(in the rows, 128 means zero)
The rows below come in pairs that one turn or mirror swaps. Which row does each named row swap with?
The rows were stretched afterwards, more along some directions than others.
q_995: [100 142  97 161 152 130 124 112 119 140 131 111 128 114 111  98 133 140
 112 131 104 149]
q_853: [125 129 116 150 132 125 161 128 115 144 126 118 107  81 132 105 132 122
  86 123 108 148]
q_738: [119 125  91 128 145 130 133 114 133 127 120 137 122  95 124 111 157 166
 123  97  95 149]
q_205: [153 153 124 128 146 119 115 145 122 147 147 100 139  84 102 125 107 157
 131 140 120 158]
q_673: [113 126  90 149 121 139 138 123 116 130 125 140 124 103 114 107 154 144
 129 114 117 147]
q_708: [137 153  96 145 129 119 148 129 112 135 122 102 144  91 112 122 129 126
 110 154 148 148]
q_989: [156 161 100 166 151 111 136 133  99 146 140  95 125 110  97 107 114 116
 115 160 124 141]
q_134: [143 141  97 130 146 140 101 146 132 144 140 131 122  97 130 107 119 173
 126 111  93 149]
q_155: [156 161  98 141 152 119 149 143 114 138 148  98 115  90 105 129 109 117
 103 132 123 159]
q_35: [127 178 110 136 165 114 140 112 109 141 135  93 161  87 113 117 141 134
 122 144 102 136]
q_44: [115 145 121 149 143 123 129 133 136 156 123 118 113 100 119 111 161 151
 103 113  85 167]
q_665: [149 125  92 145 139 125 135 135 122 136 137 118 101 100 128 116 115 116
  89 124 120 158]
q_358: [106 154 126 149 158 128 116 124 114 146 138  82 134 117 101 102 125 136
 113 140 105 147]
q_520: [112 125 109 158 131 113 126 127 135 154 120 105 107 130 109 113 145 153
  96 131 100 160]
q_912: [137 145 135 142 143 116 144 138 111 156 132 101 110 119 128 130  93 113
  91 144 103 140]
q_711: [123 117 109 136 137 112 147 121 105 134 127 107 129 105 124 108 132 113
  72 139 118 145]
q_427: [103 135  94 147 160 103 140 118 123 153 132 115 132 127 112 125 128 133
 102 124  82 143]
q_624: [137 151  79 141 157 125 125 126 134 145 133 138 157  71 132 106 126 159
 143 121 106 151]
q_219: [142 132  88 147 134 131 159 134 119 149 120 144  92 105 122 133 126 126
  92 117 106 141]
q_998: [119 155  98 157 155 108 156 131 114 130 121 107 151 109 115 112 146 128
 103 146 134 139]
q_866: [125 165 102 150 128 108 154 126 111 157 115 110 142  74 116 126 136 130
 105 143 123 154]
q_160: [139 136  98 137 145  98 142 121 124 148 134 107 145  85 129 109 133 146
 104 139 114 162]
q_919: [136 171  93 145 154 134 136 138 105 149 135 115 117 121 113 130 114 112
 113 139 106 135]
q_351: [121 138  93 157 150 126 136 136 121 133 141 115 116 132  82 123 119 149
 125 129 124 137]
q_885: [147 133 108 135 129 151 115 136 118 135 139 116 125  98 106 116 118 142
 130 121 122 142]
q_865: [119 139 123 150 160 118 145 116 118 142 124 109 116 115 138 122 132 108
  92 138  90 136]
q_151: [128 158 111 145 154 114 140 121 119 132 129  94 150  88 102 101 141 150
 133 144 121 138]
q_558: [113 153 110 152 146 140 104 134 133 160 129 122 110 126 110 122 106 141
 123 118  94 158]
q_104: [121 141  74 145 162 126 130 132 114 129 135 118 156 114 102 118 130 143
 123 133 138 131]
q_222: [152 147 111 144 151 121 154 133 112 119 126  90  96 115 120 119 113 107
 105 159 137 130]
q_417: [118 144 106 150 143 105 161 120 116 156 111 120 127 103 146 119 121 114
  84 140 106 134]
q_472: [123 114  89 135 141 131 147 130 124 115 125 121 135 105 103 135 125 149
 128 111 135 140]
q_13: [ 99 150 112 119 167 126 143 117 113 131 134 110 127 118 127 111 141 135
 114 124  99 133]
q_536: [114 166 124 148 154 135 130 129 125 155 137  96 120 131  98 126 138 130
 101 126  85 157]
q_830: [136 140 115 137 149 133 106 139 145 146 139 118 113  95 117 107 150 167
 123 110  84 159]
q_878: [107 129  89 155 139 126 116 126 142 148 117 140 110 115 135 110 134 160
 129 113  99 153]
q_840: [111 132 132 150 134 111 142 130 122 152 126 100 136 117 102 111 132 144
 106 136 116 150]
q_391: [132 120  95 152 127 153 143 141 137 113 119 113  78 109 122 121 133 134
 111 114 116 142]
q_251: [130 154 111 149 148 132 130 141 135 135 131  94 113  85 123 108 158 143
 102 119  90 166]
q_423: [127 171 113 155 140 122 119 140 122 160 131  98 141  89 112 118 131 135
 105 132 105 180]
q_966: [149 174  83 152 149 108 123 137 120 173 132 145 143  84 109 124 109 144
 136 128  99 153]
q_844: [150 124  95 130 145 125 163 145 120 125 140 121 110  98 126 119 141 133
 118 113 131 148]
q_494: [166 162 108 141 157 125 137 151 120 137 149 108 116 123 115 125 126 111
 112 150 126 148]
q_649: [139 145 103 151 143 136 120 122 136 151 127 133 129  87 127 112 122 137
 133 121  97 145]
q_202: [108 117  97 153 132 133 158 130 119 132 122 110 107  86 104 115 141 119
  95 106 113 149]
q_652: [135 119  93 140 136 127 142 145 133 139 138 143 116 113 123 128 116 131
 108 105 118 157]
q_519: [118 105 111 149 120 127 152 137 131 128 115 113  87 129 118 122 153 140
  91 122 123 156]
q_5: [128 132 134 130 149 132 141 132 104 131 137  94 101 128 118 123 134 104
  85 137 113 139]
q_697: [134 155  99 127 156 122 131 126 119 126 143 114 146  94 132 109 152 138
 118 146 105 132]
q_442: [ 86 145  87 161 140 124 145 118 127 154 113 143 141 105 112 116 165 154
 113 117 103 149]
q_534: [101 134 102 147 168 117 156 117 127 141 122 127 125 119 137 113 150 132
  99 122  87 139]
q_674: [132 122  90 141 135 125 140 140 142 117 131 115 128  86 124 105 152 161
 132 109 129 165]
q_29: [136 109 102 127 141 127 130 140 124 136 132 121  97 116 112 122 107 145
 115 115 114 139]
q_399: [138 151 131 148 135 136 133 145 117 156 134 100 109  83 119 109 124 132
 100 120  98 160]
q_694: [122 130  79 134 156 122 136 116 118 126 140 116 124 118 110 123 123 138
 125 141 123 134]
q_771: [107 122  91 157 136 127 164 116 105 126 122 133 118 124 110 120 132 123
 115 131 134 118]
q_335: [123 145  88 149 158 109 142 126 107 136 137 130 150 134 108 131 107 125
 122 141 134 135]
q_797: [126 166 107 144 152 110 130 116 118 147 134  93 172  82 111 109 135 148
 125 148 109 147]

q_919 pairs with q_29
q_652 pairs with q_335
q_853 pairs with q_995
q_830 pairs with q_35
q_358 pairs with q_399
q_134 pairs with q_13
q_649 pairs with q_865

The rows below come in pairs that one turn or mirror swaps. Which row does each named row swap with?
The rows were stretched afterwards, more along some directions than others.
q_286: [140 124 198 176 147 185 152  88 154 142 190 170  90 212 211 114 166  95
 100 164]
q_881: [149 138 197 109 159 129 118  43 112  83 217 136  64 165 230 121 141 101
  87 150]
q_291: [ 74 143 170 156 186  83  94  97  66 106 154 131 103 170 139 159 157  96
 101 144]
q_812: [132 151 177 152 169 119 114 122  84  95 161 140  46 177 165 127 127 100
  87  99]
q_453: [125 104 188 158 115 134 132  76  96 100 175 163  97 157 126 133 129 114
  84 151]
q_925: [147 129 176 172 193 154 122  82 124 150 171 145  72 212 189 135 172  61
  93 176]
q_324: [110 150 160 124 186 137 131  89  70  95 177 154  69 140 147 141 129  85
 116 112]
q_827: [131 135 139 166 198 153  99 122 166 109 152 151  75 200 145 156 148  59
 120 133]
q_340: [105 125 213 156 151 134 148  71  81  76 201 166  80 148 186 121 127  86
  68 144]
q_677: [103 156 175 142 196 143  86 101 124 100 161 156  69 166 177 142 119  36
 106 112]
q_642: [ 96 136 175 116 113 128 134  84  58 131 143 133  97 177 145 105 143 100
 109 120]
q_405: [108 166 182 186 197 127  93 121 107 113 125 137  98 166 153 131 126  68
 103 130]
q_186: [140 114 144 131 137 119 134  71 106 135 179 145 105 159 136 112 165  93
 106 164]
q_383: [119 126 177 161 142  87 122  95 118  85 145  96  97 166 153 126 150  82
 109 143]
q_887: [115 139 211 172 153 129 121 105 113  99 137 145  89 174 161 138 138  64
  96 144]
q_780: [131 118 158 152 172 159 133 122 129 162 157 154  93 162 223  93 173 106
 128 161]
q_633: [136 125 177 122 188 153 110  71 152  89 207 165  42 180 199 125 132  83
 106 129]
q_429: [133 159 186 159 169 106 106  74 101  62 191 119  82 166 166 135 107  65
  77  97]
q_195: [117 141 151 123 121 109  86  69  49 117 176 127 118 118 131 108 113 120
 112 133]
q_54: [105 112 165 146 187 131 115 115 137  97 187 142  50 201 201 141 160  78
 132 141]
q_63: [123 123 158 137 122 124 109  54  92 111 195 144 118 148 149  95 124 106
  91 155]
q_858: [113 164 200 158 213 108  88 100 115  99 163 153  89 162 154 150 133  66
  89 151]
q_946: [115 120 163 134 142 111 112  73 100 131 204 133 116 134 146 110 125  99
 124 175]
q_404: [126 131 160 140 151 107 102  57  92  96 190 147 113 133 138 107 125 110
 100 166]
q_336: [107 105 132 117 144 156 137 139 116 161 157 157  91 165 196  95 155  99
 138 153]
q_55: [136 122 175 175 143 142 164 108 108 122 203 127 109 138 188 137 106  98
 103 144]
q_77: [101 135 141 120 168 151 129 119 102 153 170 163 105 137 202  91 139 109
 147 147]
q_582: [ 90 150 163 150 161 114  99  99  67 140 112 114 100 173 143 111 139 115
  99 115]
q_132: [142 122 141 118 136 185 147 123 128 148 167 183  78 163 196 102 163 101
 145 155]
q_547: [110 123 162 137 177 152 145  83  93 128 114 181  95 175 160 102 164  93
  74 115]
q_483: [121 149 196 130 128  84 126  76  68  59 191 112  78 121 184 103  96 121
  85  90]
q_159: [126 104 145 149 119 135 124  66  98 122 179 145 124 169 109 109 148 114
 105 153]
q_781: [ 76 132 142 151 219 119  90  88 104 124 139 164 101 194 136 161 168  68
  98 140]
q_208: [ 68 107 136 129 222 144 111  89  89 118 191 197  66 186 134 160 156  69
  91 141]
q_408: [144 142 225 180 120 145 124  83 126 119 169 113 101 163 206 109 125 117
  94 160]
q_578: [ 71 152 158  91 219  98  77  93  83 114 161 151  95 149 172 151 150  84
 124 153]
q_372: [125 155 197 152 211 160 106 101 140 119 145 167  71 200 180 152 158  39
  99 149]
q_593: [ 92 103 168 198 172 133 135  76  85 109 145 156  77 193 119 107 151 102
  97 142]
q_861: [135 108 149 143 135 175 168 134 127 156 141 155 107 173 189  88 168 104
 129 142]
q_714: [134 111 191 196 197 135 151  87 141 102 218 153  66 174 170 153 166  89
 103 174]
q_856: [ 78 125 155 148 195  90  84  96 102 127 166 114 115 159 156 156 153  87
 127 177]
q_682: [ 64 122 170 158 178  85  88  80  95  90 186 130  91 157 176 142 147  88
 111 146]
q_724: [115 148 173 172 131 120 127 124  44 126 165 123  89 157 187 124 132 124
 113 140]
q_407: [116 118 123 111 184 136 129 147 121 157 157 155  91 147 179 120 150  89
 142 160]

q_578 pairs with q_858
q_383 pairs with q_827
q_291 pairs with q_372
q_63 pairs with q_336
q_340 pairs with q_208

The rows below come in pairs that one turn or mirror swaps. Which row does each named row swap with?
The rows were stretched afterwards, more along some directions than others.
q_514: [111 137 122 125 130 141 162  82 137 108 157 170 146 102 140  83 141 104
 139 144 158 121]
q_616: [102 185 172 107 144 160 138 129 133 106 134 148 178 113 136  89  73 102
 151 161 143 121]
q_994: [100 152 175 127  98 131 100 136 138 114 113 148 147 122 143 157  92 150
 142 120 130 130]
q_647: [102  83 131 132 105 104 119 115 103 122  94 128 106 133 165 119 179 126
  93 104 108 168]
q_177: [ 74  86 132  86 138 137 134 144 113 139  91 128  97 143 148  85 119 139
 116 144 110 119]
q_12: [104 158 156 102 153 135 141 145 134  95 135 125 130 122 142  97 165 110
 138 133 147 159]
q_571: [ 74 102 149  82 128 133 138 149 122 127  88 120  85 137 141  81 124 148
 127 140 116 135]
q_198: [119 159 142  91 114 180 133 115 131 112 124 143 193 158 111 131  70 100
 175 143 119 116]
q_193: [107 171 186  84 127 116 131 163 125  78  77 103 154 158 128 137  92 122
 188 124 112 113]
q_60: [ 93 155 181  87 105 114 126 141 136  80  87 118 130 162 136 136 121 134
 166 110 126 119]
q_375: [137 102 144 118 118 110 128 147 108 108  84 145 163 156 134 112 107 105
 122 128 144 165]
q_79: [ 89 175 166 123 134 135 111 137 150 106 130 128 127 122 178 127 145 143
 147 120 114 126]
q_265: [107 155 171  92 115 126 136 130 127  91  85 117 136 141 129 129 114 129
 164 114 135 102]
q_185: [ 93  76 128 128  95  93 110 124 107 121  85 126 106 137 173 121 169 129
  90 100 105 168]
q_53: [ 75 137 119  94 135 115 105 163 155 122 117 120 116 167 162 123 131 146
 160 140 101 135]
q_237: [ 64 147 142  81 106 170 117 112 124 117 146 144 165 174 130 106  95 142
 182 143 127 118]
q_736: [109 183 147 129 126 128 104 164 149 107 114 146 115 115 132 135 130 133
 148 119 161 160]
q_88: [116 131 148  94 101 131 109 143 128  95 100 107 101 180 128  82 106 146
 153 110 156 161]
q_248: [ 95 113 127 115 114 147 128 109 132 133 150 142 199 123 141 113  84 140
 192 150  96 121]
q_284: [111 140 132  87 122 171 143  95 134  97 151 132 186 177 125 129  75 102
 173 146 101 113]
q_739: [114 196 179 122 105 124 132 141 127  74 131 122 191 111 143 111  82 134
 206 135 122 128]
q_232: [148 137 133 129 129 165 131 115 106 140 137 161 196 109 153 124  87  97
 155 149 131  83]
q_552: [ 95 186 192  87 139 129 122 168 125  86  85 111 172 161 139 143  78 125
 178 142 106 103]
q_147: [ 77 166 150 113 131 105 132 122 147  89 114 157 106 131 160  84 139 123
 123 122 141 183]
q_590: [102 131 120 135 136 142 154  91 139 118 168 167 151  91 159  84 141 115
 142 151 150 109]
q_412: [ 94  74 119 131  93  91 109 123 109 117  99 136 103 146 173 131 165 130
  91 107  97 170]
q_426: [ 82  67 112  87 138 118 108 144 109 134 126 126 101 179 165 102 112 132
 118 144 106 112]
q_131: [146 112 138 125 131 146 125 141 121 146 111 126 168 113 151 129 107 114
 130 142 130  90]
q_90: [126  90 145 110 122 110 126 139 116 116  85 147 145 160 135 107 114 109
  99 124 146 169]
q_268: [ 71 122 136  84 110 127 139 100 133  97 162 115 151 181 135  90 115 124
 171 149 124 140]
q_470: [117 188 152 133 136 130 100 164 142 117 126 146 123 113 143 144 114 134
 143 131 160 147]
q_302: [ 74 129 134  93 117 135 140 101 127 100 157 112 162 167 136  85 110 126
 174 150 128 128]
q_499: [124 106 143 109 119 101 127 151 128 100  80 147 127 157 134 100 116 107
 102 125 159 182]
q_959: [107 114 146 139 103 136 101 101 118 136 105 142 144 134 153 132  90 135
 104 127 126 123]
q_619: [103 202 198  96 160 155 142 154 123 103 116 128 194 124 135 118  70 108
 181 159 117 108]
q_224: [ 97 156 168  94 113 119 132 130 137  85  76 115 146 146 128 130 120 127
 161 109 132 107]
q_225: [133 154 134  92 124 186 137 109 138 119 135 141 182 153 103 135  69 104
 166 141 132 107]
q_92: [ 92 174 149 106 125 142 119 112 153  84 154 128 152 151 172 125 117 123
 159 133 103 124]
q_838: [ 99 147 128 115 163 154 117 147 117 124 154 162 149 151 181 131  98 120
 137 162  94 116]
q_855: [ 73 142 134  90 129 114 102 169 149 117 103 115 124 172 159 130 132 145
 171 138 100 144]
q_295: [123 145 124 133 139 156 159  79 131 123 170 165 170  88 151  98 132 106
 146 156 147 103]
q_278: [119 144 122  93 126 177 140 102 140 119 139 141 182 161 112 130  84  98
 154 139 124 106]
q_235: [112 161 129 101 117 174 139  94 139 101 166 128 206 164 146 131  79 107
 185 149  88  97]
q_761: [114 127 146  99  90 126 110 136 136  95 104 104 119 172 124  90 101 152
 163 104 149 153]
q_439: [152 116 145 129 129 154 126 136 108 153 120 137 169 113 152 137 103 108
 134 143 130  87]
q_842: [113 127 161 136  91 136  97 112 127 126  96 146 149 127 146 144  85 138
 116 125 133 128]
q_34: [106 179 143 141 127 128  93 160 144 119 126 151 121 107 142 128 114 137
 145 129 154 152]
q_173: [ 78  98 128 100 128  90  98 159 112 113 138 125 104 170 174 114 117 139
 145 131 119 133]
q_498: [ 68 169 147  78  97 121 111 170 159 108 118 132 126 156 148 115 113 161
 202 123 121 124]
q_744: [ 96 120 147 112  90 132 119 129 133 117 114 111 175 139 131 106  76 158
 198 124 110 129]

q_237 pairs with q_498
q_90 pairs with q_185
q_193 pairs with q_284
q_131 pairs with q_959
q_590 pairs with q_34
q_225 pairs with q_265

